[102 156 149 151] Out: 102
[126 117 114 149 125] Out: 126
[ 98 116 106 125] Out: 98
[133 118 148 135 103] Out: 133
[113 116 109 152 129] Out: 113
[141 121 147 102] Out: 141
---
[[131 132 126 127 133 127]
 [120 105 103 132 154 109]] ⇒ 103

[127 120 147 101] ⇒ 147

[[142 115 116 147 150 112]
 [132 126 136 144 102 134]] ⇒ 136

[113 110 139 154 116] ⇒ 139

[[107 115 141 137 136 124 147]
 [151 143 119 136 115 144 125]] ⇒ 119

[147 156 150 145 150 115] ⇒ 150

[128 136 141 155 138 139] ⇒ 141

[137 118 143 114 153] ⇒ 143

[[132 127 104 124 147 114]
 [125 130 154 143 105 129]
 [122 122 144 119 112 144]] ⇒ 144

[134 146 104 139] ⇒ 104
---
[[146 120 129 110 106 139]
 [140 124 131 109 103 137]
 [103 149 113 105 129 103]] out 124

[[145 141 125 143]
 [140 139 133 140]
 [ 98 103 133 100]] out 139

[[124 131 130 129 130 129 125]
 [128 145 132 106 125 125 131]
 [128 125 130 117 129 128 129]] out 145

[[155 115 117 147 101 139]
 [100 134 126 120 112 101]
 [142 131 127 143 144 108]] out 134

[[146 117 130 129 138 135]
 [113 109 121 142 131 120]
 [117 107 127 105 115 122]] out 109

[[133 148 126 140 133 122]
 [136 124 130 132 124 143]
 [127 121 146 147 107 138]] out 124

[[130 137 138 103 133]
 [129 127 127 132 128]
 [126 127 126 134 127]] out 127
---
150  118  112  120 -> 118

112  116  119  111  119
150  151  144  146  132
-> 116

100  121  128  134  141  129  112 -> 121

122  134  111  107  149 -> 134

137  148  102  119  127 -> 148

154  152  106  128 -> 152

125  127  131  129  127
126  144  106  116  135
-> 127

129  157  136  143  138 -> 157

135  126  136  120
104  111  109  125
113  102  132  113
-> 126
---
[146  99 121 154 120 128] Answer: 120

[[131 112 142 152 103]
 [135 124 147 100 133]] Answer: 100

[125 154 140 123 112 115 111] Answer: 115

[110 109 156 101] Answer: 156

[[137 125 137 127 118 107]
 [123 134 128 118 131 109]] Answer: 131

[102 139 117 118 146] Answer: 118

[[145 113 111 119 127 143]
 [140 140 111 128 137 151]
 [140 140 111 128 135 151]] Answer: 135

[[119 140 140 144 146]
 [129 143 100 141 104]
 [128 112 136 106 104]] Answer: 106

[120 137 121 117 138 100 129] Answer: 100
---
[[146 106 152 153 153 128 141]
 [136 108 110 133 152 107 131]
 [106 148 107 107 107 152 109]] value 148

[[133 132 149 134 103]
 [131 151 126 143 121]
 [123 126 134 117 123]] value 126

[[130 144 133 130 138 137 113]
 [123 155 132 124 133 139 110]
 [142 132 132 134 130 135 119]] value 132

[[134 134 137 126 143]
 [118 139 137 145 154]
 [149 131 136 143 105]] value 131

[[125 137 131 152 120 117]
 [149 136 101 124 155 124]
 [147 127 105 109 156 133]] value 127

[[132 136 123 118]
 [148 120 107 120]
 [113 110 148 154]] value 110
---
133	148	124	122	127	120	130
128	135	147	156	109	126	149
134	147	126	121	123	124	126
⇒ 156

123	145	140	123	141	138	129
152	128	124	112	130	125	115
115	117	107	141	108	107	144
⇒ 112

107	142	106	114	134 ⇒ 106

123	149	133	105	129 ⇒ 133

131	129	115	134	128	124	158 ⇒ 134

106	130	101	128	147 ⇒ 101

137	133	149	142	137	143	154 ⇒ 142

122	121	126	145	104 ⇒ 126

105	126	139	133	119	120	127
113	121	133	128	122	128	137
144	128	145	110	113	105	123
⇒ 128

137	105	129	101	130
113	128	141	128	112
131	124	125	122	131
⇒ 141
---
Input: [114 118 153 119]
Output: 114
Input: [132 131 124 109 154 136 127]
Output: 132
Input: [129 125 114 138 107]
Output: 129
Input: [151 118 102 128]
Output: 151
Input: [133 118 105 144]
Output: 133
Input: [130 108 102 116]
Output: 130
Input: [103 118 145 104]
Output: 103
Input: [123 138 117 101 111 137]
Output: 123
---
[128 138 158 130] result: 130
[120 129 120 104 130] result: 130
[106 137 123 122 121] result: 121
[110 149 127 116 129 109] result: 109
[141 120 143 127 156 132 119] result: 119
[126 115 154 132 134] result: 134
[132 135 134 154 128] result: 128
[124 136 101 103] result: 103
[127 119 123 127  98 119] result: 119
---
Q:
[[146 124 133 129 130 110 114]
 [150 123 136 127 129 107 115]
 [156 123 135 126 127 115 125]]
A: 127

Q:
[[144 131 129 139 115 116]
 [135 132 135 137 120 107]
 [120 128 131 125 133 126]]
A: 125

Q:
[[128 128 119 128 137 123 129]
 [114 103 130 115 132 112 129]
 [133 138 112 134 133 131 128]]
A: 133

Q:
[[124 134 138 120 138 138 135]
 [124 106 131 126 129 125 141]
 [133 140 125 122 130 116 130]]
A: 130

Q:
[[124 125 139  99 124 102]
 [115 135 148 115 138 119]
 [111 132 144 114 134 115]]
A: 114

Q:
[[143 149 128 129]
 [137 134 128 127]
 [144 149 128 128]]
A: 149

Q:
[[129 142 136 135 139]
 [119 119 136 136 151]
 [121 115 128 130 147]]
A: 128

Q:
[[135 149 119 150]
 [140 155 135 130]
 [124 104 131 134]]
A: 104

Q:
[[123 130 125 136 126 135]
 [153 154 121 124 116 121]
 [124 136 120 104 148 131]]
A: 104

Q:
[[119 115 128 149 120 126 101]
 [135 134 129 130 127 127 118]
 [135 137 129 151 122 126 105]]
A: 122
---
Input:
[[141 104  98 157]
 [119 145 145 108]]
Output: 108

Input:
[[129 128 120 137 115 123]
 [134 136 147 124 152 144]]
Output: 144

Input:
[[120 154 133 130 157 133]
 [121 115 116 123 146 128]]
Output: 128

Input:
[[150 104 142 103]
 [154 110 129 106]]
Output: 106

Input:
[[124 112 123 140 135 116 125]
 [141 157 143 126 132 150 141]]
Output: 141

Input:
[[154 106 142 106 150 103 148]
 [116 144 121 142 111 142 125]]
Output: 125

Input:
[[134 130 130 147]
 [129 111 118 157]]
Output: 157

Input:
[[151 148 144 150]
 [151 147 148 153]]
Output: 153
---
[122 111 116 119 121 118 102] ans = 116

[[150 110 124 149 133 105 129]
 [141 123 141 123 129 107 129]] ans = 141

[[141 136 117 107 143 110 137]
 [137 135 117 107 140 110 135]
 [137 122 114 111 143 117 141]] ans = 114

[140  98 129 147 127 134 114] ans = 129

[[125  98 124 126 157 115 115]
 [142 134 134 134 117 116 133]] ans = 134

[140 100 120 126 112 127 154] ans = 120

[[114 106 155 126 123 137 134]
 [115 106 155 126 123 138 135]] ans = 155
---
[121 149 115 141 128 102 136] value 141

[129 107 137 114 141 118 115] value 137

[123 128 121 154 131 139] value 139

[139 130 122 145 154 141] value 145

[[129 153 122 133]
 [121 136 138 137]] value 138

[157 119 113 127 121] value 127

[124 107 113 106 138 127] value 127

[106 116 126 133] value 126
